Small tables with named rows and columns. After each table, cells are looked up by row and column.

dov:
cols = mutuva, tal, gek, ger, mokozev, dal, duz, zurogo, mozo
ziraneb: [-3643, 938, -4213, -4656, 4273, 2429, -5399, -6996, 4172]
vamadap: [1732, -2918, 875, 1347, -5108, -2546, 2584, 2356, -3652]
tos: [2683, -7698, -5719, -5430, -2616, -7400, -3343, -2848, -1953]
forez: [1603, -3913, -1616, 121, -2560, -4000, 302, -131, -2586]
fef: [-5093, 4240, 5072, 3780, 629, 6206, 691, -13, -74]
gikat: [-4211, 1185, -3485, -4677, 2941, 1666, -4302, -6785, 3058]
vamipag: [1335, -2914, 1316, 2536, -4411, -3364, 2984, 3820, -3962]
beb: [1699, -5037, -4406, -3075, -1494, -4116, -2486, -1324, -2295]
dop: [1648, -3170, -926, 91, -2552, -3440, 785, 482, -3194]
vifuru: [571, -123, 3401, 3240, -3475, 410, 2580, 2453, -3016]
kebuv: [-4550, 6108, 3891, 2767, 148, 4915, 1646, 1451, 601]
sogosev: [-3846, 620, -3573, -4741, 3309, 1095, -4884, -6556, 3724]
dup: [2828, -2590, 1077, 1899, -5273, -2639, 2489, 4495, -4834]
gabodo: [-4765, 1107, -3893, -3631, 4159, 1147, -5398, -6834, 4116]

tal of ziraneb = 938
ger of kebuv = 2767
tal of fef = 4240
dal of gabodo = 1147
dal of fef = 6206
tal of dup = -2590
Which row has the largest duz? vamipag

Table ludevor
|  | sopa | livet | gukefo | falizu | teb | zar | semupu | fak |
|---|---|---|---|---|---|---|---|---|
| tona | 86 | 69 | 122 | 53 | 62 | 152 | 161 | 40 |
| gurage | 80 | 60 | 131 | 31 | 48 | 171 | 180 | 13 |
| difinim | 103 | 96 | 107 | 98 | 97 | 114 | 119 | 95 |
| fede | 101 | 94 | 123 | 72 | 88 | 137 | 134 | 67 |
| zopa | 107 | 61 | 38 | 176 | 93 | 44 | 103 | 183 |
| sugupu | 166 | 168 | 167 | 56 | 144 | 152 | 98 | 60 |
| desitid | 168 | 141 | 87 | 166 | 157 | 57 | 57 | 190 |
| leto | 192 | 162 | 94 | 171 | 177 | 54 | 42 | 199 |
| sabi | 200 | 193 | 142 | 113 | 182 | 104 | 53 | 133 |
| renu | 185 | 187 | 201 | 16 | 149 | 188 | 110 | 19 |
| fefu | 103 | 47 | 23 | 189 | 86 | 32 | 106 | 195 |
| noda | 101 | 66 | 55 | 155 | 90 | 63 | 110 | 158 |
| gazazil | 101 | 66 | 55 | 155 | 90 | 63 | 110 | 158 |

noda, livet => 66
leto, semupu => 42
tona, teb => 62
renu, teb => 149
leto, zar => 54
renu, livet => 187

refed
fields: fuzul, belomov, nal, nefu, nevigo, bimulag, sise, zanobu
seg: [3.32, 2.66, 5.45, 2.61, 2.54, 7.66, 5.73, 1.83]
mataf: [5.91, 6.47, 3.81, 6.06, 5.89, 1.71, 3.49, 5.91]
bita: [5.81, 6.19, 3.58, 6.06, 6.37, 2.30, 3.15, 6.81]
mulibuv: [5.31, 6.41, 3.45, 6.30, 6.08, 1.84, 3.86, 6.66]
dad: [7.71, 2.12, 8.91, 7.97, 7.06, 5.70, 8.46, 5.81]
kovalu: [1.83, 5.84, 1.58, 1.74, 2.69, 4.03, 1.60, 3.28]

bimulag of kovalu = 4.03
bimulag of mulibuv = 1.84
nal of dad = 8.91
nevigo of mataf = 5.89
fuzul of mataf = 5.91
bimulag of mataf = 1.71
nefu of kovalu = 1.74
zanobu of mulibuv = 6.66
nefu of mataf = 6.06
sise of mataf = 3.49
zanobu of seg = 1.83
fuzul of bita = 5.81
Row with the largest belomov: mataf

Table godog
        semimal  nef  rumik  badid  gakoti  sitade
bor          93   23    120    108      40     174
tuk         115   98    169     90      90     192
nokoga      181  192    221     74     141     199

What is the sitade of nokoga in godog?
199
What is the badid of nokoga in godog?
74
What is the gakoti of tuk in godog?
90
What is the badid of bor in godog?
108
What is the rumik of tuk in godog?
169
What is the semimal of tuk in godog?
115
What is the semimal of bor in godog?
93
What is the sitade of bor in godog?
174
What is the rumik of nokoga in godog?
221
What is the nef of tuk in godog?
98
What is the sitade of tuk in godog?
192
Which row has the largest semimal? nokoga

nesi =
,beb,kalumib,gavog,dakefi,kol,minusu,rotam,pogag,soreged,gevuvev
kubakem,53024,43876,69525,60605,46159,82548,67080,40605,50617,87902
kam,63266,73378,56194,54851,71388,33284,50311,79940,73588,30617
lam,65089,70145,57996,58906,73360,35903,51628,77208,70423,34065
rabofil,63349,72148,58874,57306,72124,34297,53588,79926,72093,32348
tez,86558,43402,86414,88411,76872,51838,82001,65189,43826,56852
sutefod,34629,59075,49028,33971,35895,72366,43572,44638,71499,68895
lag,63066,69554,60037,56503,72992,35551,52751,79860,72716,32863
bav,57096,69394,54455,50297,68971,38958,48257,75056,70908,38604
mapova,88285,43185,84032,87666,72661,51998,79806,64159,41861,54860
fep,54170,43004,68071,61909,45419,81544,66066,40462,50120,87308
suz,58285,71364,56948,50155,68552,38963,49137,75026,72902,37096
tig,18799,64808,35495,20687,27598,72889,31445,45908,82860,61276
pobi,51360,69561,52267,46595,63809,47481,46367,70509,72217,47465
lim,89383,43199,87774,90550,79887,49586,83613,66234,42444,56729

beb of lam is 65089
beb of suz is 58285
rotam of lag is 52751
dakefi of rabofil is 57306
minusu of lam is 35903
kalumib of lim is 43199
kalumib of tig is 64808
rotam of bav is 48257
gavog of tez is 86414
gavog of mapova is 84032
soreged of fep is 50120
pogag of pobi is 70509
pogag of kam is 79940
dakefi of suz is 50155
kol of lam is 73360
dakefi of lam is 58906
dakefi of bav is 50297
gevuvev of mapova is 54860

